Each row is where one point has got to under a steady rotation. How many steps took it there?
The counts run from 0 to 128.
[148 120 165 114 147 142  74 157 101 128 166 112  98 113 156 146  54 127
 116 127 110  79 135  94 117 158 111 150 123 112 136 131 151 137 143 152
 163 146 122  99 165 173 177  94 130 170 126 123 109 115 132  99 147 151] | 27
[ 79 139 118 106 152 134 145 156 188 149 117 156 199 172 151 136 136 157
 141 165 121 110  97 153 117 144 121 165 175 105 126 120 123  99 129 150
  76 163 169 137 137 147  97 143 133 126 159 148 121 120 107 109 100 118] | 46
[202 129 141 114  94 172 128 141 119 100 126  89 134  98 139 130 143 125
 135  94 149 128 154  95 119 132 143 160 110 134  87 131 147 123 105 128
 149 107 162 108 111 125 189 141  97  65 128 109 134 168 125 105 156 140] | 101
[144  98 157  99 145 131 133  91 116 132  66 179 135 116 163 101 113 146
 128 110  85  95 135 136 115 103 113 173 101 105 144 142 112 122 164 151
 203 133 155 155 104 162 128 109 137 124 140 118 129 128 152  97 113 128] | 57
[138 109 110 117 127 162 142 180 147 118 144  85 120 121 106 147 110 136
 159 141 154 114 118 119 127 117 150 188 102 127  68 116 140 127  85 100
 132 156 164 149 104  83 165  73 146 109 156 114 163 128 139 121 134 165] | 98
[105  85 180 126 178 154 146 160 166 126 128 111  99 163 164 147  82 140
 134 164 137  98 123 102 139 140  94 147 125  85 134 103 150  99 129 132
  89 169 109 145 138 165 121 104 153 153 147 126 155 115 175 131 119 122] | 128
[ 90  98 124 151 119 122 110 120 153 136 102  91 156 143 173 123 133 135
 130 124 160 141 147 108 190 167 104  90 147  58 162 153 145 122 112 168
 131 138  90 135 150 151 104 132 136 122 134 115 130 157 124 178 129 106] | 120
[120 143 128 138 155 159 125 124 117 132 156 150 133 162 116  99 102 109
 119 108 184 161 120 112 155 170 194 100 105 161 103 115 107 146 131 126
  58 121  86 126 168 114  71 122 112 131 134 123 124 133 137 181 147 131] | 81
[ 65 116 131 111  93 145 147 123 118 156  98  84 162 153 122 137  90 109
 175 134 152 130  66 170 148 123 147 120 113 121 102  74  87 127 100 135
 120 132 101 145 123 142 133 104  88  87 118 123 161 147 156  97 128 145] | 8
[ 99  76 134 122 142 118 133 118 160 139  68 164 113  98 132  96 102 129
 138 118 112 100 157 127 136 106  92 168  80 125 145 105 112 156 146 141
 200 116 166 177 125 129 106 111 155 107 111  84 146 118 118 133 133 123] | 59
[142 105 102 135 110  72 104 132 102 132 168  84 105 118  99 150 105 116
 121 163 106 120 110 110  93  95 108 139 127  84 176 113 148 125 134 127
 168 183  71 124 158 107 172 103 144 151 142 108 116 125 144 135 152 142] | 24
[170 107 159 103 144 137 151  95 101 141  76 160 157 117 159 107 124 150
 118 129  77  95 125 130  92  90 128 169 118  77 153 135 123  99 158 147
 190 142 146 160 104 154 128 120 127 117 164 136 114 125 163  89 111 116] | 56
[100 142 145 110 163 160 152 147 180 145 122 154 193 175 175 126 152 155
 163 156 111 128 107 157 121 133 121 163 173  90 115 139 124 124 139 146
  82 148 173 139 122 162 103 134 133 120 152 152 117 129 108 108 109 127] | 47
[126 140 196  98  97 143 140 110 116 124 106 100 174 148 140 133 118  95
 173 147 133 142  79 144 140  94 144 118 129  99 115  79  96 157 128 140
  95 108 107 132 150 155 155 133  80  69 135 114 163 139 127  98 165 128] | 10
[135  94 102 139 132 155 148 135 142 124  84 173 164 125 143 108 162 144
 118 127 171 202 123 143 119 126 160 144 102 146 129 116 113 125 142 129
 144 158 152 173 100 135  62 144 150 123 109  99 103 170 152 166 152 126] | 51
[143 127 138 139 103  94 113 139 122 120 157 172 172 123 159 127 123 117
 129 103 162 162  86 113  81 169 105 124 148 182 155 100 111  93 199 125
 110 135 148 137 135 153 107 174 144 113  89 143 135 134 101  91 135 116] | 42
[ 83  77 145 127 169 131 136 161 157 116 137 135 101 152 153 163  75 138
 119 168 142  84 113 110 134 144 113 138 127 103 149 103 149  94 129 127
 110 182 102 143 136 158 111 103 156 168 150 132 151 111 180 128 113 122] | 127
[136 136 110 169 125 120  87 148 111 137 110 148 172 128 179 144 102 157
 104  92 173 124 161 157 151 169 179 124 135  98 159 168 183 143 127 153
 129 158 106 113 127 172 127 108 140 153 126 155 142 120 150 112 123 126] | 117
[ 81 173 136 144 143 103 124 105 118 160 165 150 136 173 116 100 113  97
 175 119  92 120 116 141 154 126 107 110 164  96 121 142 126 176 156  96
  84 109 103 122 137 117 114  95 120 144 129 144 147  68  94 110 103 141] | 77
[136 141 105 121 163 133 161 125 101 122  92 173 105 129 103 108 151 130
  93 137  82  87 189 129 138 124 129 169 107 154 112 154 169 148 124 106
 142 110 131  89 119 127 126 120  87 170 136 104  91 126 191 104 139 122] | 65
[156 138 154  48 140 142 126 126 136  76 183 161 107 121 117 120 118  98
 129 140  87 124  81  87  97  84 142 132 161 113 123 124 126 132 139 109
 134  99 130 128 124 112 144 162 117  80 167 126 125 182 137 152 153 152] | 93
[172 104 140 113 135 132 165  96 110 144  83 131 169 130 137 107 138 153
 123 152  82 109 122 128  79  92 143 172 130  69 160 126 122  83 148 139
 166 151 131 159 112 133 124 128 126 118 174 126 113 134 168  88 114 107] | 55
[104 120 133 132 147 117  90 165 175 116 166  95  90 123 147 129 140 128
 134 129 145 120 161  78 160 168  57 154 108 141 120 126 157 148 122 144
 114 134 141 109 185 120 156 120 145 156 109  90 129 138  85 163 159 123] | 30
[103 121  97 163 161 121 164 112 108 137  79 123 101 140 109 111 160 133
 137 129 111 110 183 128 170 133  95 163  78 148 102 160 146 150 114  93
 141 125 125 131 121 103 133  65 107 174 134 102 132 107 171 121 111 127] | 67
[200 128 150 122 105 182 134 155 128 121 133  70 133 117 136 137 133 128
 150 112 154 131 155  96 121 124 145 163 116 114  74 115 141 125  93 119
 147 115 162 120 119 110 187 118 120  66 147 105 145 149 124  97 158 145] | 100
[ 98 114 166 104  99 153 147 122 119 141 103  83 182 151 119 133 105  96
 182 151 147 132  76 154 144 111 140 117 118 104 112  76  90 148 112 142
 110 116 101 135 131 154 145 113  78  77 126 119 166 135 143  97 146 128] | 9
[143 113 130 137 144 169 134 141 156 116  98 187 171 132 164 106 166 145
 141 116 162 195 130 150 123 121 157 146 124 127 115 127 117 146 160 142
 145 153 164 175  88 158  76 141 153 119 115 118 100 163 145 153 148 139] | 50
[127 153 110 159 123  57 131 164 120  80 106 113 173 141 122 146 164 116
 140 174 164 145 135 140 150 124 119 123 142 129 169 142 155 164 132 135
  96 154 110 118 177 109 136 134  83 116 144 102 168 125 118 136 164 122] | 113
[160 120 147 126 130 120  90 149  95 128 172  98 105 119 137 156  60 123
 119 139  99  75 131 103  94 129 119 157 133  92 148 125 166 134 149 139
 174 161 100 103 156 155 182  97 147 163 137 129 115 104 140  88 147 150] | 26
[154 119 156 149 100  99 124 128 118 123 160 137 164 134 164 130 149 115
 155 103 158 174  84 108  87 171  76 114 153 151 145 102 118 103 194 126
 111 135 149 150 128 162 114 157 137  99  93 145 135 132  92  89 141 124] | 41
[142 143 139 114 116 189  99 118 134 161 130  89 150 138 146 122 127 141
 138 120 120 141 145 146 150 104 175 140 139  44 103 130 145 186  85 160
 158 154  87 112 137 168 157 114 127 125 142 109  94 142 138 140 155 155] | 18
[142 118 133 197 123 127 162  87  89 172 114  80 110 142 104  97 155 107
 155 114 126 141 190 114 151 132  95 135  88 110 105 119 137 149 136  86
 125 123 109 134 121  90 145  76 127 136 111 100 143  83 124 103 123 121] | 69
[ 81  86 128 118 152 116 127 162 133 117 141 165 101 140 143 157  63 131
  96 151 139  93 104 110 123 145 126 126 131 115 166 104 154  98 135 132
 129 177  90 137 134 158  86 115 161 167 134 132 139 127 194 133 119 129] | 126
[120 126 114 130 104  92 115 147 141 121 138 188 180 127 144 134 109 128
 109 122 156 137  78 132  91 176 120 128 145 191 168  97 119  81 171 129
 110 142 149 133 145 146  98 180 142 119 104 147 131 134 111  95 133 109] | 43
[ 60 161 101 122 131  72 131  88 120 154 133 142 132 154 103  95 124 106
 132 118  84  79 117 122 160 156  97 118 129 144 146 153 122 119 132 116
  92 108  86 107 181  97 126 123  89 144 140 147 135  99 113 119  90 102] | 75
[136  99 157 141 126  92 114 116 124 103 146 154 121 133 154 130 129 104
 117 129 127 165 126 107 119 107 101  81 178  74 194 132 169 136 179 114
 148 133  71 131 113 153  99 171 151 132 118 128 128 153 158 148 147 125] | 123
[155 152 111 161 114 118 116 165 136 140 213 116 103 120 128 144 176 124
 111 124 133 148 148  99  94 155  93 132 173 134 139 129 189 127 145  89
  96 143 128  84 120 114 151 160 160 156 104 128  87 137 113 115 158 126] | 33
[150 142 133 116 161 151 162 127 103 123 114 178 112 123 101 107 141 120
  88 144  82  81 197 121 118 108 131 167 124 134 130 124 164 152 135 104
 136 102 142  84 119 119 125 140  95 154 136  87  88 127 174  96 161 118] | 64
[100 139  95 140  80 107 118 170  95 151 135  84 170 133 111 152 109  94
 171 138 121  93 137 162 133 116 116 133 182  87 124 144 149 151 119 100
 186 119 144 105 106 125 156 120 108  96 120 132 123 122 108  64 127 166] | 107
[119 110 118 100 119 150  85  96 142 154 160 161 117 112 143 101  66 131
 140  58 135 141  75 120 133 146 177 126 107 119 110 143 111 114 128 136
 158 139 113 170 107 118 113  92 176 104 139 159 156 137 125 162  86 156] | 88
[ 79 152  98 126 123  76 126  80 107 153 112 146 133 142 101  90 118 107
 112  98 106  78 118 106 160 173 113 111 111 166 146 146 121 112 141 117
 110  96  89  93 177 112 118 138  75 141 125 132 130 103 122 120 110  85] | 74
[148 147 189  97  96 127 127 110 121  99 103 138 168 127 140 128 125  97
 153 136 130 152  88 153 133  97 147 123 120 123 133  86 108 175 140 146
 111 113  97 123 158 164 160 149  78  78 128 119 164 149 128 110 179 140] | 11
[112 140 135 131 112 142 100 178  78 116 118 106 176 135 131 152  88  87
 154 126 159 103 155 146 150 153 131 114 160 117 117 137 131 162 140 131
 173 102 152  96 129 179 132 121  83 109 106 112 116 139 121  75 160 163] | 109
[ 74 140 104 105 143 114 134 158 180 144 122 159 197 146 143 131 111 151
 122 158 134  99  84 145 112 163 128 158 158 146 150 116 121  81 140 154
  83 169 153 128 152 133  96 161 130 129 151 153 127 133 115 112 107 103] | 45
[ 93 122 143 111 117 157 149 129 173 143 122 110 108 119 160 116 133 128
 134 109 179 113 140 109 169 167 136 129 107 156  87 110 132 109  78 119
  53  85 144 110 112  92 137 141 113  85 122 111 182 167 143 127 128  94] | 0
[150 160 116 168 116  54 126 153 121  92 122 124 176 148 135 146 155 129
 127 163 154 150 136 153 129 123 128 126 151 102 173 144 183 160 129 130
  91 173 109 111 160 110 143 129 108 127 134 127 175 121 123 112 153 117] | 114
[ 64 168 115 133 136  83 129  94 126 155 153 144 138 171 102  99 125 103
 161 123  79  91 101 130 158 144  92 114 155 116 129 151 128 149 144 104
  80 107  93 109 160 111 128 108 111 145 137 143 144  79 103 120  87 127] | 76
[179 160 135 112 140 118 128  73 120 127 160 146 140 145 145 102 149 149
 132  99  97 169  71 108 114 116 166 124 138  97 129 166 137 118 131 118
  81 159  84 135 126 104 147 105 131 125 174 182 163 127 137 151  99 133] | 85
[156 163 114 183 113  98 102 148 101 129 125 147 177 132 165 159 117 150
 106 111 162 132 152 161 126 146 180 127 164  90 170 165 193 152 136 147
 122 163 105 103 126 144 133 111 133 149 131 141 156 114 141  96 131 127] | 116
[137 133 108  56 144 123 122 161 133  68 161 192  90 111 115 137 108 121
 129 130 103 113  79 125 109  91 143 165 127 168 106 145 140 140 134 105
 162 132 149 130 106 110 143 126 132 119 151 135 146 156 166 138 135 177] | 95
[135 108 109 117 108 122  90 106 110 105 121 110 105  98 126 116 144 121
 119 113 135 175 132  99 148 120 121 113  94 115 139 143 129 168 129 156
 202 144  78 123 152 151 143 130 124 143 117  90  84 181 156 197 175 147] | 21
